In the rows, 128 means zero.
One turn sends every row of this set to another row. A few are shown first. Where does it send the rows asked after them?
Rege: [141 128 100 139 131  97 123 115 138 101 156 168 146  86 130 145 115 146]
vibib: [137  80 125 134  98 116 140 120 130 105 140 181 143 115 130 157 152 125]
kina: [115 112 148 143 153 157 104 131 124 124 141 151  84 112 144 124 129 109]
vibag: [138 109 129 108 115 152 153 125 111 108 123 102  95 110 120 141 125 104]
tima: [129 136  92 143 138 104 115 128 132 116 152 165 150  83 132 152 118 147]
ris: [130  90 146 104 117 106 116  94 133 105 151 152 153 143 138 128 113 150]
zipuz: [103 125 143 145 152 158 100 143 123 135 132 141  90 120 146 122 127 108]
pagob: [118 147 150 139 125 156 110 144 140 135 134 121  99 152 146 107 123 107]
lof: [137 108 130 108 122 156 148 121 105 109 123 109  92 100 119 147 127 113]
fus: [122 124 126 118 135 162 143 134 104 125 115 101 101 103 123 151 123 112]
fegoz: [130 135 129 114 117 163 145 134 110 123 117  92 103 125 120 140 122 118]
barat: [121 154  89 145 134 111 110 142 129 125 144 155 153  98 136 152 114 155]
Fimod: [138 118 134 110 115 153 159 124 119 111 118  96 101 116 118 137 121 103]
borur: [ 98 135 115 155 126 133 127 152 124 148 111 153 162 127 135 168 147 134]
zap: [119  97 138 103 108  96 120 114 145 108 140 135 165 156 148 120 108 132]
Suden: [152 139 103 127 102  89 135 122 152  95 156 148 155 114 130 127 111 136]
nos: [ 98 126 132 124 137 124  93 122 120 144 137 136 162 147 145 141 113 170]
ses: [127 137 154 135 124 150 120 134 149 120 138 124  99 150 142  99 121  96]
Nula: [128 118 130 115 133 162 144 123 104 120 121 109  94 102 119 152 125 117]
miz: [136 117 157 130 120 140 124 128 149 109 142 133  92 142 142 101 123  89]
lop: [134 174 100 140 115 104 122 135 148 123 145 135 162 126 131 132 107 148]
Nul: [115 143 117 147  95 134 127 154 129 143 117 138 164 153 137 151 144 139]
mera: [122 129 125 117 124 164 141 138 105 129 112  94 103 116 124 148 125 114]
sosad: [144 128 141 138  93 116 159 116 158 115 125 150 163 158 117 139 142 120]
soti: [125 170  93 148 125 109 112 142 135 129 145 141 159 115 134 143 113 155]
kugif: [107 124 144 113 129  99 125 113 153 124 125 127 178 160 140 125 106 128]
Fem: [ 95  90 135 120 160 104 111 108 128 122 133 160 156 114 143 151 115 138]
Ziv: [ 85 100 127 117 142 115  95 128 116 132 134 146 160 127 152 150 113 151]
karik: [152 127 102 131 112  94 129 113 143  94 159 162 146 100 128 136 114 141]
zovir: [110 120 124 159 139 137 130 129 118 138 122 174 150 109 123 172 151 145]
Pok: [139 132 135 113 116 158 155 125 118 117 117  94 104 127 118 137 121 108]
fego: [107 140 145 143 137 161 101 150 128 137 130 128  96 139 146 116 125 110]
vesu: [119  90 149 116 149 105 119  84 132 113 144 162 152 122 132 138 113 147]
gemif: [138  95 132 132  93 108 157 118 151 101 129 164 155 134 128 143 144 109]
puba: [126  97 124 148 120 130 130 116 116 120 136 185 141 109 124 171 156 149]
fikom: [144 159 104 134 105  96 132 130 158 108 148 137 161 124 130 127 109 136]
kip: [129  99 153 135 139 150 113 124 129 110 145 155  82 115 143 116 128 104]
kunof: [103 143 146 124 139 115 111 106 138 140 130 128 170 161 138 133 109 154]
Zib: [134 100 153 128 125 141 119 125 140 107 143 146  86 126 145 106 127  94]
kal: [135 145 133 142  86 130 143 131 142 130 124 142 165 168 124 142 141 140]

tima moves to Rege
borur moves to zovir
Now these:
Fimod moves to Pok
ris moves to zap
kina moves to kip

